Each path below is one point turned by a fixed rotation once a step. After each direction that follows a path, write how fast that rotation turns it, in degrees per step (0 if it stays still).
Each turn is a multiple of 5 degrees from 10 to 175, or 0.
Each row of a path follows its step; steps can be skipped.
Rotation 1:
step 8: [-19 -13   3  -4  13   5  -7  16 -13   1 -14  -2   3  -8  -4 -13  10 -10
 -11   0  -6 -30 -10 -24 -16 -15   8  -7   1  -1  -4   4   8   6   9 -16
 -14   1   0  19   8]
step 10: [ 10   6   5   8  10  16  -6  -2 -16  -4 -12  -5   2  20 -11 -19   9  16
  -1   1  17  -2   0  -1 -24 -26 -12   4  12  -5   0   2  -4  12  -4   3
   9   5 -26  -3   8]
step 14: [ -1 -19  -5 -14  -4  -2   7  20  -4   6   3   2   1 -22 -17  -9   4  24
   0   8 -14  -3  -5 -16  -2   6  -2  -8 -11 -18 -11  -4 -11  11 -12   0
 -21   6 -18  13   2]
step 17: [-11  -7 -17   5   4  -3   1  -9 -17  12  -7  -2  -9  12 -17   5  -8 -20
  11   2  -1  10  11 -18   3  17 -16  13  -9 -13 -27   0   5   2   8  17
 -13  -8 -10   7  10]
step 19: [ 12 -22   5 -11  -1  14  -6  -4  -3  -4  12 -10 -10   9 -14 -17 -22  11
   8 -10   2   3 -12 -15  -9  -5  -5   2 -14  -5  -7  -5   0 -20  -4  10
 -25   7  20  -8   2]
step 21: [-10   5  10   6  -5   1  14   0 -12 -15 -11  -8 -14 -20  -3 -16 -14  -2
  -1   2  22  10  19  -7   3  -5   1 -19   7  18   6  -7 -10  -4 -15  26
 -14  -3   7  -9  -6]
step 23: [-24   2 -12  15  -4  -2  17   5   5   1 -18   2   3 -13   1 -12   9  -7
  13 -18   5  20   0 -26 -12   1  -6  -7  -5 -14 -13   1   4  -5  18   1
   5 -15  13  -5  -5]
step 25: [ -9  -7   6  -6   2   2  -3  19  -7 -11  -1 -10 -12  17 -12  -1   9  -7
   7 -11  15   1 -16  -6 -27  -8   9  -7   1  -6   2   5  28   7  -7 -16
 -22  -8  16   1   8]
Speeds:
[-1  1  6 -2  5 -5  0  2 -2 -1 -5  1 -5  6  0  1 -3 -5  2  6  1 -1  2  0
  9  3 -2 -3 12  2 -2 -3  0  6  0 -4 -8 -5  2  8 -3] | 85
[ 4 -3  3 -3 -6 -4 -2 12  2  5  1 -3  1 -3 -4  2 -7  2 -2 -5 -1 -8  8 -3
 -1 -1  9  0  6  1  3  0  4 -5 -1 -2 -4  2 -3 -1 -2] | 60
[ -5   2   3 -12  -1   0   2   0   2  -4   3   5   0 -11   3  -1   1   5
  -4  -3  -7   4   4   1   5  -3   2  -8   3  -3  -1   0  -3   3   3   5
   0  -6   0  -3   1] | 45
[-3  1  1  2 -1  0  6 -1  3  0 -6  5 12  0  2 -6 -6 -2  1  4 -1 -1  6  4
 -3 -6 -1  0  4 -5  1  6  3  0 -4  2  0  7  8  6  3] | 140
[ 5 -6  0 -8 -4 -1  1 -7  2 -1 -8  4 -3  2 -2 -1  7  0  5  4 -5 -3 -5  0
 -6  0  5 -2  4  6 -6  2  6 -7 -3  4  0 -2 -2  1  1] | 125
[  4  -6  -1   6   2 -12   3   0   7  -3   2   1   3  -7   2  -1   7  -2
  -2   3  -1  -2  -2  -7   2   0  -4   1   4   1   4  -5  -3   2  -8   5
  -2   2   2  -5  -5] | 45
[ 4 -4  1  6 -5  4  9  5 -9  1  1  8  1 -1  1 -4 -7  2  2  2 -2  3 -8  4
  3  5  5 -3  1  5  4 -6 -6 -1  0  0  3 -1  0 -1  1] | 45
Rotation 2:
step 1: [ -4  -1  -3  -5   1  -3  -1   3  17  11   0 -11  27  -5   4   8  17 -37
   6  -5  -6   8  -2   5  -7   7  23  17 -23 -26   3  -3 -22   3 -12  -8
   0  -5  10  12  14]
step 5: [-27  10  22   0  10  -7  22   0   5 -22  16 -15  -1 -15  13 -11 -15  -8
 -11  11 -15   7 -19   6  -2  -4   2  -1  13  12  11 -13 -10  -8 -11 -16
 -16   9  -9  -4  13]
step 12: [  0 -16   9 -14   2  12   6 -17  33  17  -3 -20   3   1   0  16  -4   2
  26  -7 -10  17  -3   3   5   8  -5  -3 -21  11   2   3 -34   4 -13   6
   6  -6   2   8  17]
step 14: [ 12  -5   2  16  -6 -10  -2   7 -20 -18  -4   0  -1   1  -9   7  10   2
  -1  19  19  -3  22  -6  -1   9   4  11   3 -22  -9  -8  30 -23  23 -13
 -19   0  -6  -1 -20]
step 20: [ -5 -17  12  -8 -11 -15  -2   2 -18  -6  -5 -13 -18 -16   5  -1  13  -2
  -6  20  23  20  -5   8 -36  19  -9   2   2 -17   3  10  -4  15  10   1
  -3 -11  -5  11  -7]
step 22: [-13   9 -18  23   6   8  16  19   2  12  16  13  24   7  13 -13   0  15
   0 -25 -20 -15  15   3  13 -11   8   1   8  12   7  -3  10   4  11  -2
  -5  19   7  -6 -11]
step 24: [  7 -10   5 -26   4   8  -5  -7  -7 -14 -17 -14  -8   7  -3  15 -19 -13
  10  17   5  17 -15  -6  12  -8   6   3  -9   4   2   6 -16  -8 -24   2
  17 -23  17 -13  15]
step 27: [ -2  -2  -1   4   7  -3  28   7  -7  14   2  -8  -7   4  19 -12  19  12
 -15   5  -2  17 -19  -2  -3   5   4  -1  12  37 -13   5   7   0 -11  -9
 -15  20  -3  -9  26]
Speeds:
[ 1  2 -3 -4  6 -4  1  6  1  6 -2  0  2  7 -3  4  2  2 -7 -6  3 -5  2 -2
  2  5 11 -4 -2  4 -2  4 -7  0 -2  7  3 -4  0 -5  4] | 120
[-4 -4  7 -5  1  5 -9  2  5  6  1  0  7  2 -3 -6  4  8 -1  3  4  4 -3 -4
  3 -1  2 -3  6 -5  3  3  0 -3  3 -7  3 -2 -5  0  0] | 125
[-5 -1 -1  5  0  1 -2  5 -8  3  1  1  3 -1  2 -2  3  3  1  4  2  6  0 -2
  1 -1 -3  1 10  0  1  4 -3  4 -7 12  0 -1  9 -3 -5] | 160
[ 5 -4 -3 -3 -1  2 10 -6 -1  7  9  1  6  2  7  0  0 -3  2  4  1  3  6 -4
 -7  1  1 -4  1 -5 -2 -2 -3 -3  6 -1  5 -1  3 -5 -3] | 135
[-1 -2  5  3 -2 -1  0  4 -5 -3 -1  0  2  4  2 -2  1 -9 -2  1 -1  7 -5 -4
  1  6  4 -8 -1 -2 -1 -6  7 -2  2  4 -8 -8  0  3  7] | 115
[ 1  7  0  2 -4  7  4  9 10  3  6 -1 -2  3  6  3  2  1  3 -1 -8  0 -8 -7
  3  1  1 -1 -3 -1  6 -1 -4  0 -4 -2 -3  3  3  3 -3] | 65
[  0   0   1  -3  -5  -1   2   3   7  -4  -6  -2   2  -2   2  -7  -5   3
  -4   4   4   2  -5  -1  -5  -5  -2   4  -5   1  -1  -5 -10  -1   7   8
   4  -3   4   5   3] | 90
Rotation 3:
step 5: [-13   2  -4  -5  -8 -12   3  -2  20  26  10   6  15   8  -3  12  -4 -15
   3  29 -12 -12   4   9  -7  -1  17  10   2  -1   8   9 -14 -26   7  -5
  15   3   5 -15  -3]
step 6: [-12   6 -13 -10   1   8   6   1  15  11   5  -6   7  12  14   4   1 -10
 -24 -14  12  16 -17   5  11   8   1  -1  -1  23  -9 -24  -1 -21 -10  14
  -3  -6 -10 -14  20]
step 9: [ -7  -4   5   2  -4   4  19   8   0   4 -13   5   7  13  30 -28   4   8
 -28   0  -1   8   2 -13  -5  -2   1   7 -20  -2 -17  -9  -1 -12  17  15
  -6 -10   5  13   2]
step 10: [  0   9  18  -5 -14   7 -12   7   3   6  -6  -6  -5   4  -1   1  10   5
  -2   3  13   3   3  -2 -13  17  12 -13  11 -30  13 -28  -9  -6  13 -20
  -4  -8 -19  20  -8]
step 11: [ -4   6   7 -15   0 -27   1   0   7  12  10 -16  11   9 -12  -9  12 -12
  14  -9  -8  -2 -13   8  14 -12  15  -9  -5 -26  -3  11  15 -13  -9 -11
 -21 -13   8   0  -1]
step 15: [ 11 -13 -10   0  -7   5 -10   0   0  -5 -11   0   9   6  19  -5  -7   3
   7  -7   0 -32  -5 -20  20  -3 -23  -7  11   3 -11 -13   7  -3   1   9
  -4 -18 -15  18  19]
step 23: [ -2   5  10  -8   0 -11  -2  -2  22  12   4 -15   7   7  12 -20  -5 -10
  13  -5  -5 -24  13   1  22 -25  -4  -1  11  -4 -15 -15  -7  -7  -5   3
 -25 -14   5   9  -9]
step 27: [ 17 -22 -17  -1  -6   0   0   8  -8   6   1  12   6  -6   0   6  10   5
 -13  -6  -6  -3 -30  -3   6  -8  -6   8   6  -4  -6 -15  24   0   9 -12
  -3 -23 -29   0  15]
Speeds:
[ 10   6  -2   2  -1  -1  -5   0  -5   5  -4   5  -4 -10  -2   2  -1  -4
  -5   6  -5   0   0   5  -4   6   3  -3   4  -2   2   5   2  -4  -3  -2
  -3  -2  -3   6  -2] | 125
[ 4  0 -8  4 -5  2 -5 -4  1 -7 -1  2  4  5 -6 -1  1 -2  2 -1  1  9  5 -7
  3 -1 -5 -5 -3 -6 -2  8  1 -4 -4  2 -3  4  0 -3 -3] | 85
[  2  -6  -2   3   0  -7   5   4  -8   1  -1   1   7  -4   4  -3  -1   0
   5   5  -6   3  11   0  -2  -1   2   4 -10   4   4   2  -3   2  -1   1
   3   4  -1   0   1] | 90
[ 0  8 -7 -6  8 -3  2 -5 -1 -1 -4 -4  1 -4  4 -8  1 -5  0  1  2  2  0 -6
 -4 -3 -1 -3  4  4 -3  0  1  1  8  6 -3  3 -6  1  5] | 125
[ 6  7  8  0 -5  8 -2 -3 -8 -2 -7  1  3  4  1 -4  4  6  1 -1  1 -1  2  0
 -1 -7  8  3  0  2 -2  2 -5  1 -2 -2 -3 -3  1 -3  8] | 45
[ 3  0  2  6 -4  2  2 -4 -1  2  3 -2 -1  4 -4 -2 -6 -6 -3 -6  7  2  5  1
 -7  3  6 -3  1  4  4 -8  5  7 -5 -2  1  7 -6 -2  0] | 175
Rotation 4:
step 4: [  5   8  17   5 -11  -7  -6  -9   5  -3 -20   2  18  11  17 -13 -11   9
 -13  18  -1  30  12   5   0 -11 -23  20   7   1  13 -15 -12 -13  -2   9
 -21  23  -2 -18 -10]
step 7: [  4 -34   2 -18 -24  -9  24 -21 -21   9  -6 -15 -12  14  21 -13  -8   6
  -2  -3 -24 -11  -4   0   3   1  -2   4   7  -6 -18   0  -4 -15   9  -7
  -3  -1  11 -16  17]
step 13: [-10 -27   4 -11 -20  -5  -9 -13 -23   3  -4 -19  -6  22  27 -17 -26  -5
  -6 -11   7  11  -3   0  14   4 -18   8  22   2 -10  15   4  -5   1  -7
 -19   7  15  -6  -4]
step 15: [ -7   7  30   8 -12 -11   2 -13  -1  16   8   8  10  -1  20 -11   6 -17
  -8   8 -13  21   1 -13  -5  26 -17  -4   1  17  18  -9   6   5  20   4
 -20   4   1 -18  25]
step 19: [ -6 -13  21 -26 -29  -5  13 -19 -23  12   7 -29  -9  20  16  -3  -3  -9
 -17   4   4  11   5  -1  11   3 -10   7   4  21  -4  -5 -22 -14  -4  -2
 -14  -3  -2   9   4]
step 20: [-23  -2  11   0  -4  -5   3  -3 -16  10  -8  -3   2  10  12 -13  -5   9
 -24   7 -11   6  -8  10   2  15 -23   8  -4  21  14   0   8 -16  11 -11
 -37  23   8 -24   6]
step 23: [ 21 -16   6  -6 -34 -15   8 -11  15   5  -6   2  -5  12  20 -19  -6  -4
  -2   0 -17  19  12  15  -3 -11  -9  18   4 -17 -15  -8 -21   4 -15   3
   5   9   5 -28   8]
step 25: [-19  -8  11   2 -23 -12  11 -17  -5  -7   1  -2   6  11  24   2  -5  11
 -19   2  11  20  12  -6  19  -2 -18   3  10  21   5  -5   2 -29 -13   1
 -32   3  10  -2 -14]
Speeds:
[-4  4  1 -1 -1 -3  8  4 -1 -1  6  5  3  0 -4  3  0 -1  1 -1 -4 -5  5 -6
 -6 -9  0  4  0 -6  0  1  9  0  5 -3 -8 -7  1 -2  1] | 70
[ 2  3  0  8 -3 -2 -3 -5  3 -4  2  6  2 -6 -2 -3  0  1  9  3 -6  4  6 -1
 -5  0 -1  3 -1 -3  4 -7 -7 11 -5 -1  1  2  1  1 -1] | 55
[-6  0 -3  2 -1 -4  4  4  6 -1  6 -5 -3 -1 -5  3  6  2  1 -2  1  0 -3 -3
  9 -6 -7  2 -5  7  2  7 -5  4 -8 -2 -1  2  2 -3  1] | 130
[ 2  4  0  0  5  1 -4 -6  8 -1  1  2  5 -4  6  0  3  0  2  6  4  0 -3  5
 -1 -9 -1  1 -3  4 -7  3 -1  1 11  0  4 -2  1 -6  3] | 65
[ 4  0  5  5  5  1 -8  5 -3  2  5 -6  0 -3  4  4  1 -4  2  0 -1  0  5 -1
  1  9 -4  3 -4 -1 -5  7  1  5  4  1 -9  2 -2  0 -6] | 155
[ 2  6  8 -6  0  2 -7  3  0 -1 -1  6  5  9 -4  1 -1 -8 -1 -4  2  1 -1  4
 -1 -1 -1 10  3 -1 -2  6 -3  3 -6  0  3 -1  2  3  7] | 80
[ 1 -1 -1 -3  6  0  4  3 -3 -6 -5  2 -2 -5 -6 -2 -5 11  0 -9 -3  2 -4  2
 -1  5 -5  4  0  6 -5 -1 -2  6  7  1 -3 -4 -1  2  6] | 175
Rotation 5:
step 7: [  3 -15 -18 -11  -3  -3  13  -4 -10  32  21   6   1  16  27  -8  -3 -12
 -18 -11  13 -18 -10 -11  19 -13 -14  -5   3  17  -2  -5  11 -18 -17   5
  -5  -9  -8   8   4]
step 12: [  2 -11 -10 -20  16 -25  35   7  12  14  11   6  -8  -8  -6   9   2  18
   5   8  22   9 -11   5   5 -30   8  14 -12  -5   3  11  -6 -16  -3  11
  20   2   8   7  -9]
step 17: [ 24  -7   1   9  10  16  -5 -14  -8  -6   2   6 -15   5 -12  16   7  -8
  31  -3  27  10   0 -17   2  -8   7   4  -8 -17   0   2   5 -29 -28  -5
   5  16  -6 -11 -10]
step 21: [ 27  -8   1 -19 -11  15   1  -3 -11  27  15   4  -4  -4   0   8 -18 -18
  -6  -7  -2  13  -5  29  16  18  -5  14   5  -5  -4  -7 -16   0 -14   2
  29  -8  -9  10 -13]
step 22: [  5 -17   8   7 -16   7  -4   3 -24 -13  24  -7 -29 -11  -1   4 -21 -25
  -7  -6  10  -6   6   9  12 -17 -20   6  -6  16   5  -5  19 -16  -4  21
   0   3 -12   8  -3]
step 24: [  0   1 -22  -6 -12 -16  14  -9  -3  -2  -4 -10  12  23   1   4  11   5
  10  12  10  11  -3  32   6 -15  -9 -16 -20  -9   4  -1   0 -30 -12  19
  22 -18   1 -11  -5]
step 25: [  3  11 -14 -15   6  10  20 -10   5   1   8   2   7   0   9  -4  -5 -17
   0   4 -38   1 -19  -4   5 -36 -26   3   0  -5   0   8  16 -14 -23  -7
  -2 -12  -2  -4  -4]
step 28: [ 10  -6 -11  12  22 -11 -23   6   0   8   4  -9 -24  -9 -12   8  12 -12
  25 -10   0   5   4  17  21  -5 -23   7  -9  22  16   8   6  -1 -33  -2
   0   7  -5   3   2]
Speeds:
[-5  6 -2 -9 -5 -6  3 -7 -3  5  3  5  4  5 -5 -1  3 -3 -3 -2 -1  3 -6 -3
 -2  3 -6  1  2  4 -2  6  1 -4  6 -7 -4  1  3 -1  1] | 60
[  1  -6  -4  -4  -1  -7   0   1   3  11  -5  -7  -1   1 -10   2  -3   1
  -4  -2   6   3   0  -5   1   2   0  -3   1  -2   1  -3   4   7  -9  -2
   1  -1  -1  -1  -2] | 155
[-2  7 -3 -4 -1  2 -4  3 -3 -4 -3 -4 -5 -1 -5  2  2  2 -1  6  2  3  1 -2
 -4 -9  1 -9 -4 -9 -2 -5 -4 -9  1 -4 -2  2 -2  0 -3] | 55
[  6  -1  -1  -2  -7  -6   0   1   3   0   4   0  -4 -11   2   6   5   2
   2   2  -4  -2  -5   2  -8  -4  -6  -4   3   1  -1   8   0   5  -1   4
  -3  -1  -4   6   1] | 115
[-5  0 -6 -1  2  5 -7  1  4  4 -6  3  6  0  2  5 -7  2  1 -7  2 -2  0  8
 -3 -6  1  3 -2  3 -5  3 -2  2 -4 -5 -6  4  2  8  2] | 140
[-3 -2  8  0  2 -1  0  2 -9 -3  1 -3  2 -2 -6  2 -2 -4  1  3  5 -2 -3  3
  6  0  0  0  8 -8 -5  7 -1  3 -3  6 -8  2  7 -1  1] | 80
Rotation 6:
step 0: [ -3 -17  21  20  -3  12  -7  10 -21 -10 -12  15   5  -7  -4   2 -13  15
   6   9  -4   0 -15  17 -15   7 -10  13   2  -7  -5  28  -2  -2 -16  10
   8   8   8  16  -4]
step 3: [-14   2  -2  19 -12  -2   3   5 -11  14 -22  12  10 -11   1  14 -14 -10
  22  -3   8 -16  -6  -5   0  -1  -8  13  16 -31   3  16  -2   0   3 -18
   3 -12  -1   3  16]
step 4: [ -4   0  26  11  16  13  -5  -6  -6  16  -2  12  13  19   5   8  13 -16
   8 -11  -6  -9  19   3  -5  -7 -10 -10 -10  -7 -16  17   3  19  16   1
  12   7   1  13  12]
step 8: [ 12  -3  13  -5 -12 -11   5  16 -13 -19  -2  11  -5  -2  -5 -14   0  -6
  10   5  -8  -5  29   5   8 -12   6   6  18  -9 -15   1  26  -5  21  16
  19   0  10   5  -2]
step 10: [ -4 -10  -9  24   4   1  -8   9 -19 -12   2   0  12   4  -5   6  -5  17
  23   9 -11  11   8  25   2  12   2   9   1 -24   0  28  -5  10  -4   4
   1  13  -5   2  12]
step 12: [  5 -13  11  22   9   0  -3   2 -12 -14   1  14 -18   8   9   8 -19  -5
   0 -12 -17  -8  21  -2   8 -22 -22  -4  10  -8  22  -8 -11   7 -10   5
  -1  10   8 -12 -10]
step 18: [  8  -4   0  -1 -28 -13  -2   0 -21 -11 -13   7  -4  -3   1 -10 -23   7
   3   7   7   4  23  18  -2 -11 -15  -2  23  -6 -15   0  15  -1  10  10
  -9 -19  -5   8 -12]
step 26: [  1  -8   1  11  -8   3  -4  20 -11  -1 -10   8  31 -14   5  -5 -16  13
  14   1  -1 -15  -8  -3  -2   4   1  -1  -2 -28  -5  17   0 -10   4 -13
  31  -8  -1  10  10]
Speeds:
[ -2   3  11   0   0   2  -8   0   4   6   1  -3   3 -11  -2  -3   4   2
   2   1   4   0  -4   4  -1  -5   2   0  -1   9   1   1  -2   1  -4  -1
   9   1   2   2  -5] | 170
[ -1  -6   3  -2  -2   6  -3  -3   1  -5  -2  -2  -7   3   2   2  -2   7
  -2  -2   4   3   0   4  -2  -1  -9   3  -1   0   8  -6   0  -6   0   5
  -5  -1   5   4 -10] | 65
[ 8 -7  4 -1 -9  2  0 -4 -1 -8 -4 -2  6 -7 -1 -2 -2  3 -1  5 -6 -2 -3  4
  0  8  3 -2 -1  2 -4 -4  1 -2  3  5  2  2 -5 -5  1] | 40
[ -3  -4  -1   0   5   1   1  -1 -10   0   1  -1   3  -5  -2  -1  -3  -5
   3   1   3   1 -11  -1 -10   6  -2   1  -4  -8  10   1  -3  -1   0  -5
   3   3   1  -3  -1] | 110
[  0   2   3  -4  -5   3   1  -4  -4   2   4   7  -7   2   5  -5   5   0
   5   6   1   2   0  -2   3   2  -1 -11  -5   0   6   3   2  -4  -4   2
   2  -3  -6   7   6] | 160
[ -1  -8  -5   0  -2   7   4  -3   4  -1   1   1   2  -4   6   3  -7  -1
   2   6   1  -4   0  -2   6  -5   0   6  -1   1  -2   0  -2  -3 -12  -8
   2   1   4   0   3] | 110
[ -1   3   5  -9  -4   5   5  -1   8  -1  -2   0  -3   1  -3  -3   1  -3
   2  -4   4  -5  -1  -6  -1   1   3   7   0 -10  -2  -1  -8   2   0   7
   5  -6   0  -1   2] | 140
[ 4 -3  8 -1 -1 -2  5  6 -3  2  6 10 -2  0  2  1  5 -1 -5 -4 -7 -5 -2  0
 -2 -2  0  5 -7  1  1 -4  6  3 -3  1  0  1 10 -2  2] | 95
